Each row in the table below has a label, given by one hidden rule.
c(18, -27, -59, -2, -6, 12, 39, 19, -21, -41, -50, 50, 23, -20, -5, 54, 32, 3, -29,
  -8, -55, 11, 35, -1, -6, -25, 35, -35, -2, -62, 26, -6) 1
c(17, -34, -43, -37, 40, 39, -85, 55, 54, -14, 78, 83, 19, 28, 56, -3, -29, 24, 8,
  13, 56, -62, -3, 59, -40, 0, 87, -11, -9, 27, -24, -5) 0
c(-52, -62, 47, 127, 35, 42, 64, -44, -38, 64, -18, -31, 54, -17, -16, -46, -21, -41, -11,
  -26, 7, 11, 71, -35, 20, -22, -48, -46, 118, 53, 37, 14) 3
c(63, 26, -5, -43, -15, -28, 20, -17, 8, -34, -61, -28, -30, -18, -9, 44, 28, 10, -11,
  12, 1, 9, -17, -3, -2, -53, -1, 23, 14, -22, -5, 3) 1
c(58, 5, -48, -32, 8, -21, 18, -6, -22, -21, -33, -2, -10, -5, -4, 42, 36, 3, 4,
  6, -1, 14, -40, 45, 12, -49, 6, 4, 20, -32, -9, -22) 0
c(-3, -25, -3, -7, 47, 48, -63, 26, 40, 37, 36, 40, 1, 12, 30, -17, -39, 7, 16,
  -8, 7, -36, 11, 24, -14, 45, 39, -7, -1, 8, -20, 3) 0
c(-25, 11, -22, -41, -15, 11, 7, -21, -3, -97, -69, 45, 7, 3, -22, 4, 43, 18, -3,
  52, 47, 4, -4, 60, -10, 21, 4, -34, -12, 32, -32, -12) 0
c(1, -20, -29, 26, 19, 18, -27, 13, 26, 31, 43, 40, 49, 11, 8, 2, -33, 2, 16,
  -10, 1, -32, -2, 17, -19, -33, 5, -21, 21, 20, -19, 16) 1
c(43, 51, -29, -64, -1, -6, -44, 1, 32, 5, 2, -7, -25, 12, -1, 28, -5, 11, -24,
  40, -4, 8, 2, 20, -8, 38, 66, 20, -18, -31, -6, -15) 1
c(-7, 28, 8, -38, -69, -28, 30, -43, -43, -19, -18, -31, -43, -5, -28, 19, 12, -15, -21,
  41, -85, 81, 40, -9, 22, 13, -35, 24, 43, -50, 1, -14) 2
c(34, 10, 14, -33, 7, -14, 11, -10, 3, -1, -37, -2, -14, -21, -19, 23, 13, 4, -6,
  5, -9, -6, 17, 8, 3, -31, 24, 15, -1, -19, 7, -1) 1
c(-104, -17, 73, 77, 16, 20, -47, -34, 30, 104, 9, 9, 15, -9, 43, -113,
  -45, -17, 0, -10, -1, 20, 70, -80, -10, -7, 35, -23, 7, 47, 19, 14) 2
c(-3, 26, -12, -18, -6, 25, -49, -9, 13, 28, 36, 8, -32, 22, 19, -4, -18, 16, -15,
  41, -51, 2, 23, -10, 4, 22, 23, 7, -41, -12, -3, -1) 0
c(-24, -12, -9, 58, 61, 33, -5, 37, 44, -25, 28, 10, -29, 44, 16, 5, -24, 6, 1,
  -38, 30, -10, 28, -10, -33, -9, 51, -21, -5, 20, -17, 26) 1
c(10, -45, -42, -36, -2, 13, -20, -23, 21, -15, -15, 56, 32, 20, -22, -4, 35, -18, 16,
  24, 30, -52, -44, 19, 16, -17, 15, 5, 37, -25, -8, -12) 0
c(-6, 39, -36, -31, 6, -68, 48, -11, -15, -25, -9, 30, -29, 14, -24, 33, 30, 8, -16,
  38, -25, 58, -14, -17, 31, -88, 82, 47, -47, -28, 4, -37) 1
c(-47, -9, 29, 16, -20, 12, 7, -24, -3, 41, 16, -7, -76, 7, -8, -36, -27, -16, -13,
  -4, -45, 29, 37, -30, -2, 61, -47, -12, -74, 18, 15, 2) 2
c(-10, 22, 23, 30, -82, -42, 86, -103, -69, 23, -21, -92, 12, -42, -50, -74,
  -2, -21, -41, 23, -127, 65, 25, -53, 28, 124, -98, 2, -38, 19, 49, -5) 2
c(19, -2, 23, -3, -26, -7, -29, 14, 6, 19, 5, -7, -29, 13, 26, 16, 19, 21, -21,
  52, -49, -6, 40, -5, -4, 96, -11, 7, -79, 8, -3, -7) 1
c(-9, 13, -4, -21, -50, -25, 21, 13, 5, 7, 8, -15, 0, -9, -17, 13, 8, 24, 10,
  -2, 11, -11, 18, -20, 10, -41, -84, -4, 37, -11, 2, -32) 2
c(68, -3, 52, 36, -34, -11, 109, -38, -40, -39, 12, -45, 7, -20, -41, 20, 22, -25, 0,
  -47, -48, 9, 35, 21, 9, -16, 11, 33, 76, 13, 21, -14) 2
c(40, 48, -33, -21, 5, -29, -5, -23, -1, -53, 13, 9, 17, 3, -11, 55, -6, 6, -14,
  21, -30, -3, -60, 18, 27, -35, 23, 8, 10, -41, -2, -7) 0
c(8, 11, 4, 4, -22, 14, 11, 0, 8, -8, -4, -39, -29, -10, -22, -6, 4, 13, -20,
  36, -18, 12, -3, -1, 6, 25, 4, 38, -42, 16, -11, -5) 1
c(33, 31, -19, -8, -39, -41, 71, -28, -39, -70, -49, -63, -45, -4, -27, 20,
  30, -6, 11, -5, 7, 53, -33, -2, 9, -38, -103, 3, 58, -21, 20, -24) 2
c(-7, -43, 54, 6, -27, -14, -26, -19, -13, 28, 16, -71, 52, -2, 12, 43, -34, -14, -42,
  12, -37, -5, -10, 9, -11, -19, 63, -12, 18, 13, 0, 5) 1
c(-23, 39, -6, -56, -43, -5, -32, -68, -46, -73, -46, -34, -66, -22, -25, -37, 10, -39, 2,
  52, -43, 46, 54, -60, 28, 26, -56, 20, 14, -4, 6, -32) 2
c(15, 9, -38, -33, 3, -21, 21, 1, 10, -11, -34, 26, 45, 4, 11, -65, 22, -11, -17,
  -14, 7, 23, 14, 20, 5, 77, 2, 12, -42, -6, 5, -8) 1
c(-58, 42, 63, 9, -73, -8, 10, -29, -9, 75, -72, -41, -100, -15, -39, -26,
  -15, -19, -32, 1, -70, 1, 26, -40, 21, 20, -114, 41, -44, -22, 45, -24) 2
c(29, -65, -62, -37, 106, 39, -21, 96, 31, -16, 65, 96, 81, 44, 32, -16, -72, 7, -10,
  -14, 35, -80, -33, -1, -18, 16, 108, 1, -42, 44, -46, -2) 0
c(-6, 10, 11, -80, -51, 3, 84, -43, -6, -72, 8, -98, -105, -34, -29, 6,
  43, -28, -57, 4, -35, 16, -18, -35, 46, -81, 0, -9, -74, -3, 22, 12) 3
c(-30, 10, 62, 105, -16, 15, -6, -15, -8, 80, -7, -28, 2, 1, -1, -61, -31, -24, 8,
  -23, -42, 6, 36, -48, 1, 58, -31, -40, -52, 37, 10, 28) 3
c(15, -26, -36, 10, 29, 8, -43, 7, 52, -11, 51, 40, 38, 17, 47, -1, -4, 12, 18,
  -26, 61, -52, -4, 28, -24, -83, -30, -5, 23, 46, -24, -10) 0
c(-8, -11, -2, 25, -12, -13, 52, 21, 2, -6, -34, -60, -12, -14, -13, -29,
  23, -21, 23, -36, -68, 37, 13, -16, 6, -101, -127, 7, 58, -4, 39, -3) 2
c(-23, 2, 23, 20, 14, 1, -44, 5, 27, -7, -22, 70, -29, 21, 51, -1, -45, 5, 22,
  -9, -11, -39, 25, 19, -6, 76, 15, -24, -12, 38, 7, 15) 2
c(50, 34, -53, -46, -14, -43, 74, -17, -51, -65, -47, -43, -21, -11, -18, 45, 65, 1, 7,
  5, 0, 32, -68, 20, 20, -14, -11, 7, -1, -34, 11, -31) 2
c(-25, 17, 29, 26, -24, -11, 22, -15, 11, -1, -25, -33, -9, -14, -1, -4, 15, 1, 22,
  -11, -10, 41, 7, -32, 2, -6, -24, -2, 19, -8, 3, -9) 2
c(-62, 7, 45, 33, -31, 46, -85, 32, 56, 99, 71, 31, -27, 38, 33, -32, -55, -14, -27,
  -1, 5, -17, 62, 10, -18, 123, 74, 10, -75, 16, 6, 16) 2
c(-2, 57, 18, -36, 16, -39, 8, -21, -24, -59, 27, -11, -52, 3, -18, 49, -10, 18, -43,
  27, 19, 20, -23, -16, 10, 82, 127, 21, -12, -38, -22, -7) 1
c(-12, -8, 2, 70, 21, -9, 127, -9, -42, -29, -66, -42, 33, -26, -40, -21, 41, -27, 34,
  -23, -11, 30, -3, -28, 4, -70, -43, -37, 80, -5, 26, 26) 3
c(-67, 29, 80, 82, 2, 57, 55, -22, -22, -9, -35, 7, -13, -3, 10, -29, -8, -13, -8,
  -37, -35, 17, 62, -15, -5, -30, -8, 14, -9, 18, -2, 33) 1
c(11, -54, 1, 47, 47, 40, -10, 36, -35, -9, -2, 18, 76, -1, 15, -5,
  -4, 6, 25, -7, 12, -29, -53, -3, -12, -127, -66, -17, 39, 29, 12, 24) 2
c(62, -19, -66, 42, -12, -31, 58, 30, 12, -55, -30, 31, 4, -18, -13, 21, 23, 3, -1,
  -13, 50, -2, -64, 0, -1, -72, 4, -21, 15, -22, -22, -37) 0
c(-19, 32, 29, 20, -31, 6, -39, -26, 24, 77, 28, -18, -14, 12, -7, -29, -8, 4, -15,
  6, -51, 20, 29, -35, 7, 58, -17, 17, -83, -1, -13, 7) 2
c(38, 19, -32, -52, -21, -3, -76, -2, 41, 4, 26, 0, -42, 16, 23, 36, -24, 12, -27,
  65, -6, 22, -8, 13, -9, 114, 109, 31, -46, -23, -6, -34) 0
c(-19, -8, 12, 30, 22, -5, -29, -14, 65, 36, 9, -17, 8, -3, 20, -20, -12, 14, -16,
  32, -30, 12, -1, -42, -2, 57, -53, 0, -13, 20, 1, 26) 3
c(-74, 21, 89, 123, -23, 12, -8, -29, 15, 59, 48, 5, 18, -15, 22, -81, -55, -39, 5,
  -21, -22, -8, 86, -58, 5, 52, -96, -14, 60, 32, 14, 39) 2
c(-25, 44, -6, -1, -25, -14, -40, -26, 11, -16, 9, 29, -59, -15, 11, -17, -21, 20, -42,
  32, -51, 3, -19, -28, 8, 35, 55, 45, -80, -33, -3, -57) 0
c(51, -22, -31, -50, 62, -9, 11, 13, -14, -54, -56, 14, 33, -15, -29, 37,
  2, -2, 36, -14, 59, -17, -43, 36, -6, -121, 28, -15, 56, -6, 9, -2) 1
c(-31, -45, 12, 22, 43, 67, -63, 17, 29, 94, 27, 64, 54, 22, 41, -13, -57, 8, 29,
  -25, 16, -35, 7, 8, -31, -21, 31, -25, 36, 49, -20, 25) 1
c(14, 43, -4, -3, -49, -35, 40, -23, -35, 20, -31, -28, -36, -27, -26, -16, 22, -27, -21,
  -24, -16, 46, -14, -29, 27, -11, -73, 6, 14, -22, 28, -7) 2
c(10, 6, 18, -32, 17, 7, -6, -1, 9, 31, 19, 14, -29, -16, -10, -1, -7, -6, -7,
  10, 0, 1, 9, 2, -10, 25, 25, 4, 19, 5, -1, 6) 0
c(-26, 56, 29, -41, -57, 37, -41, -3, 18, 4, 69, 69, -60, -12, 10, -65, -5, 6, -17,
  -18, -60, -31, 61, -39, -6, 127, -4, -1, -35, 10, 5, 26) 2
c(44, 1, -22, -53, -9, -3, -25, -3, -17, 10, 5, 2, -38, 9, -16, 8, 22, 4, 5,
  22, 11, -2, -13, 13, 7, 48, 27, 33, -9, -20, -11, -18) 0
c(-9, -13, -22, 23, 15, 25, 16, 35, 43, 22, 45, 63, -9, 5, 15, 0, -4, 13, -3,
  -2, 31, -15, 2, 44, -23, -32, 13, -7, -12, -9, -6, 8) 1
c(-24, -14, -32, 25, 6, 5, -2, 18, -12, -23, -5, -7, -3, -15, -7, 49, 42, 2, 26,
  -9, 6, 8, -47, -47, -27, -27, 21, 7, 56, 22, 4, -3) 2
c(-10, -5, -11, 19, 42, -42, 41, -13, -59, -61, -42, -50, 31, -32, -18, 21,
  29, -20, 38, -12, 10, 5, -55, 14, 11, -102, -99, -33, 80, 28, 20, 7) 3
c(11, 6, 13, -3, 13, 23, -19, -9, 6, 49, -2, 4, -18, 11, 11, 11, -7, -1, 10,
  0, -33, 12, 10, -3, -4, 33, 7, 8, -17, 3, -18, -3) 0
c(64, 21, -25, -65, 38, 4, -36, 36, 5, 1, 14, 13, -13, 17, 6, 50, 27, 9, 14,
  7, 6, -12, -42, 46, 5, 5, 82, 2, -23, -25, -26, -16) 0
c(-46, -27, 38, 2, 7, 55, -65, 10, 18, -1, 45, 37, -16, 4, 0, -35, -13, 26, -4,
  -48, 12, 36, 7, -17, 1, 62, 16, 4, -38, 7, -2, 36) 1
c(13, -26, 15, 17, 19, 16, 7, 11, -23, 61, -21, 4, 1, -4, 0, -9, 12, -6, 15,
  -17, 26, 3, -6, 1, 3, 8, -43, -17, 30, 20, 8, 11) 2
c(-5, 7, 25, 37, -14, 16, -17, -30, 11, 41, -22, -15, -12, -5, -8, -3, -17, -8, 7,
  -15, -9, 8, -4, -15, 14, 25, -69, -17, -23, 0, 6, -11) 2
c(56, 42, -24, -72, -72, -48, 11, -68, -17, -97, -50, -49, -88, 20, -25, 59, 59, 17, -36,
  66, -81, 59, -60, 19, 28, 59, 127, 73, -67, -67, -1, -26) 1
c(48, -43, -58, 6, 14, -10, -26, 19, 41, -18, 38, 47, 48, 3, 42, 53, -2, 16, 24,
  -16, 48, -40, 3, 26, -27, -49, 5, -9, 71, 7, -46, 10) 1
c(-80, 14, 82, 16, -5, 39, -36, 3, 2, 84, 68, 51, -25, 22, 29, -47, -44, -20, 5,
  2, -19, -23, 55, -35, -9, 91, 16, -26, 4, 42, -10, 32) 1
c(13, -14, 5, 7, 12, -11, 52, -12, -25, -26, -15, -28, 27, -26, -16, -4, 29, -6, 37,
  -33, 38, -17, -27, 28, -2, -61, -31, -7, 29, -5, 9, 2) 2
c(-12, 3, 23, 37, 11, 3, 22, -15, -14, 54, -4, -22, 4, 4, 1, -17, 1, -2, 10,
  -12, -13, 14, 4, -7, 2, -12, -17, -16, -6, 1, 9, 11) 3
c(50, -11, -43, 20, 36, -31, 60, -8, -37, -26, -62, -37, 27, -5, -25, 27, 38, -2, 29,
  -27, 1, 13, -45, 19, 13, -67, -51, -30, 37, -5, 0, -7) 1
c(-36, 5, 30, 11, -42, -38, 44, -62, -39, -11, -13, -87, -21, -47, -11, -55, 20, -19, 4,
  13, -66, 20, 22, -25, 20, 24, -63, -6, 2, -23, 29, -10) 2
c(-8, 8, 49, 11, -17, -8, 39, -48, -43, -21, -30, -42, -19, -27, -34, 3,
  2, -21, 11, -10, -44, 40, 1, -29, 21, -56, -109, -22, 3, 5, 15, 5) 2
c(15, 41, -2, -44, -15, -18, -20, -22, 2, 2, -14, -13, -52, -1, -16, 38, 3, 17, -22,
  16, -36, 25, -18, -6, 16, 29, 3, 13, -86, -41, -5, -22) 1
c(-40, 4, 88, -21, -106, -9, 30, -35, -37, 16, -29, 31, -26, -5, -3, -6,
  9, -27, -20, -19, -53, 69, -8, -93, 11, 36, -109, -4, 66, 54, 21, 3) 1
c(37, -19, -78, -7, 42, 22, -29, 20, 29, -59, 16, 30, 23, 30, 17, 21, -13, 16, 19,
  23, 56, -17, -59, 55, -19, -30, 49, -14, -20, -1, -28, -16) 0
c(86, 1, -53, -81, 16, -21, -7, 30, -7, -23, -17, 2, -3, 3, -2, 62, 49, 16, 1,
  33, 40, 8, -56, 40, 21, 20, 65, 40, -10, -27, -10, -26) 0
Here are more rows. What is the label of each one?
c(66, 26, -28, -50, -9, -57, 103, -30, -39, -65, -56, -63, -28, -30, -45, 43, 56, -8, 3,
  -8, 12, 52, -34, 13, 17, -86, -16, 4, 38, -44, 15, -26) -> 2
c(4, 23, -2, -9, -25, 3, -66, 14, 52, -2, 13, 33, 18, 9, -8, -29, -10, 7, -2,
  15, 2, 1, 13, 6, 0, 49, 78, 38, -29, -15, -10, -15) -> 0
c(38, 82, -16, -80, -31, -35, -81, -8, 20, 6, 38, 15, -96, 20, 5, 67,
  12, 31, -63, 64, -32, 13, -8, 18, 7, 127, 98, 63, -127, -52, -13, -54) -> 0
c(-47, -21, 10, 12, -19, 11, -28, 21, 9, 41, 9, 7, 36, 6, -7, 2, 10, -16, -7,
  -15, 15, -8, 39, 5, -5, 62, -29, -10, 17, 5, 15, 19) -> 2
c(41, -24, 43, 36, -5, -34, 46, 10, -32, -24, -58, -37, 9, -29, -30, -33, 44, -3, 8,
  -10, -10, 29, -30, 8, 36, 28, -74, -30, 63, 2, 27, 15) -> 3
c(-57, 32, 15, 84, -22, 71, -93, 46, 18, 8, 31, 29, 29, 1, 19, -39, -50, 0, 3,
  -28, 0, -12, -8, -46, -22, 49, 79, -23, 61, 15, 25, -5) -> 1
c(28, -18, -26, 5, 16, -10, -18, 47, 33, -16, 48, 30, 20, -10, 2, -14, 10, 11, 7,
  -3, 32, -6, 6, 67, -11, -2, 73, 23, -41, -29, -14, -3) -> 0
c(0, -24, 2, 13, 26, 22, -34, -12, 13, 9, -6, -31, -20, 1, -10, -38, -9, -13, 36,
  -17, 41, -1, 23, 14, 9, -47, 12, -10, 66, 20, 27, 27) -> 3
c(26, -39, -33, -23, 25, -47, 9, 1, -10, -53, -18, 16, 40, -4, -17, 15, 12, 21, -4,
  -18, 54, 5, -58, 50, 12, -21, 43, -37, 90, -17, -6, -30) -> 0
c(-57, -49, 46, 47, -23, -25, 40, 1, -23, 19, -75, -25, 64, -69, -12, -9,
  14, -53, 25, -73, -21, 29, 48, -39, 39, -99, -127, -33, 34, 25, 10, 19) -> 3
c(-48, -14, 71, 78, -10, 11, 49, -58, -48, 59, -36, -48, 32, -28, -31, -61,
  -17, -41, 41, -47, -18, 33, 23, -46, 5, -52, -116, -62, 44, 48, 27, 37) -> 3
c(-20, -77, 34, 98, -10, -11, 69, -48, -52, -2, -32, -56, 58, -25, -43, -14,
  -1, -19, 57, -59, 56, 18, -29, -39, -11, -127, -127, -66, 91, 8, 30, 43) -> 3
c(-11, 9, 27, 49, -15, -38, 31, 0, -25, 7, -32, -25, 40, -1, -9, -28, 1, -23, 34,
  -23, -11, 7, -4, -31, 28, -46, -58, -25, 53, -20, 11, 27) -> 3
c(-18, 28, 49, 18, -84, 14, 15, -29, -38, -25, -8, -32, -37, -28, -24, -21,
  -4, -12, -5, 14, -61, 26, 14, -45, 43, 81, -108, -19, 3, -9, 20, -4) -> 2
c(66, -15, -19, -28, -3, -17, 62, -10, -19, -46, -35, -14, -11, -8, -12, 31, 42, 14, 1,
  27, 34, 22, -39, -7, -3, 2, -70, 4, 20, -3, 12, -17) -> 2
c(5, -31, 12, -59, 21, -39, 70, 6, 6, -55, -12, -40, 27, 13, -33, 37, 56, 15, 11,
  0, 19, 12, 6, 1, 13, -31, -16, -25, -10, 9, 14, -23) -> 2
c(18, 7, -6, -7, 8, -19, 65, -13, -8, -14, 1, -14, -3, -21, -11, -23, 29, -6, 25,
  0, 6, 9, -7, 8, 0, 12, -3, -17, 54, -4, 12, -12) -> 2
c(32, -55, -39, 21, 59, 11, -18, 86, 56, -43, 10, 67, 76, 41, 56, 26, -13, 52, 30,
  -34, 27, -70, -30, 18, -29, 11, 96, -13, 49, 12, -38, 16) -> 1
c(23, -30, -32, -31, 42, 41, -53, 52, 8, 23, 26, 63, 44, 22, 15, 21, -12, 8, 13,
  25, -1, -36, -14, 33, -15, -32, 75, -3, -53, -21, -31, -2) -> 0
c(69, -38, -56, -6, 59, 13, -2, 35, -9, -59, 8, 60, 39, 11, 17, 38, 23, 18, 35,
  9, 66, -67, -43, 83, 1, -47, -4, 14, 12, 18, -17, 24) -> 1
c(-3, 38, 13, 32, -45, -43, 93, -43, -17, -35, -29, -38, -48, -30, -30, 7, 21, -13, -4,
  -16, -48, 49, -7, -13, 10, 27, -50, 0, -27, -12, 19, -18) -> 2
c(-60, 31, 16, 2, -5, 40, -29, -2, 31, 55, 44, 28, -11, 30, 33, -18, -41, 1, -17,
  9, -9, -22, 31, 0, -9, 58, 2, 5, -59, 13, -5, -1) -> 0
c(17, 25, -52, -125, 28, 15, 56, -3, -16, -113, -45, -62, 68, 14, -18, 48,
  39, 13, 33, 25, 60, -4, -26, 20, 13, -65, -64, 23, -57, -64, 21, -30) -> 2
c(80, -29, -62, -48, 79, 12, -15, 59, 27, -19, -31, 44, 71, 9, 10, 78, 8, 30, 27,
  -3, 85, -61, -36, 58, -22, -89, 41, 10, 95, -6, -27, -2) -> 0
c(-69, -32, 25, 86, -2, 70, -63, 24, 68, 120, 88, 21, 17, -2, 45, -24, -40, -33, -12,
  5, 6, -30, 32, -59, 6, 53, 29, -27, -13, 80, 8, 18) -> 2
c(73, -1, -14, -54, 37, -21, -32, 37, -18, -57, 36, 59, 25, 13, 5, 59, 51, 12, -7,
  1, 28, -21, -56, 46, 0, -55, -9, 6, -19, -16, -11, -21) -> 0
c(30, 35, 28, -48, 52, 42, -67, 25, 8, 87, 31, 30, -31, 19, 13, 19, 13, 3, 7,
  9, -23, 1, -20, 23, -13, 53, 99, -8, -33, -6, -27, -9) -> 0
c(23, -69, -77, -53, 16, 4, -8, 36, -40, 42, 20, 19, 42, 7, 9, -8, 1, 38, -31,
  -8, 34, -6, 8, 32, -16, -25, 0, 12, -39, 34, -13, -13) -> 0
c(25, -8, 5, 20, -31, -9, -74, 16, 46, 58, 73, 71, -23, 48, 21, 15, -19, 25, -24,
  68, -3, -2, 8, 16, -16, 88, 73, 30, -61, -33, -17, 14) -> 1
c(31, -24, 2, 26, -2, 28, -30, 33, 24, 47, 18, 48, 5, 11, 30, -82, -33, -2, -19,
  3, -17, -1, 15, 6, -25, -16, -76, -4, -8, 29, -18, 20) -> 1
c(-38, 10, -33, -70, 18, 47, 33, 43, 60, -80, -9, 4, 64, 8, 48, 30, -18, 12, -28,
  28, 8, 3, -78, 65, -15, 127, 10, 16, 50, -45, -39, 13) -> 1
The hidden rule looks at only part of the columns. Which column or columns, counting from 0, in order?
11 30 31
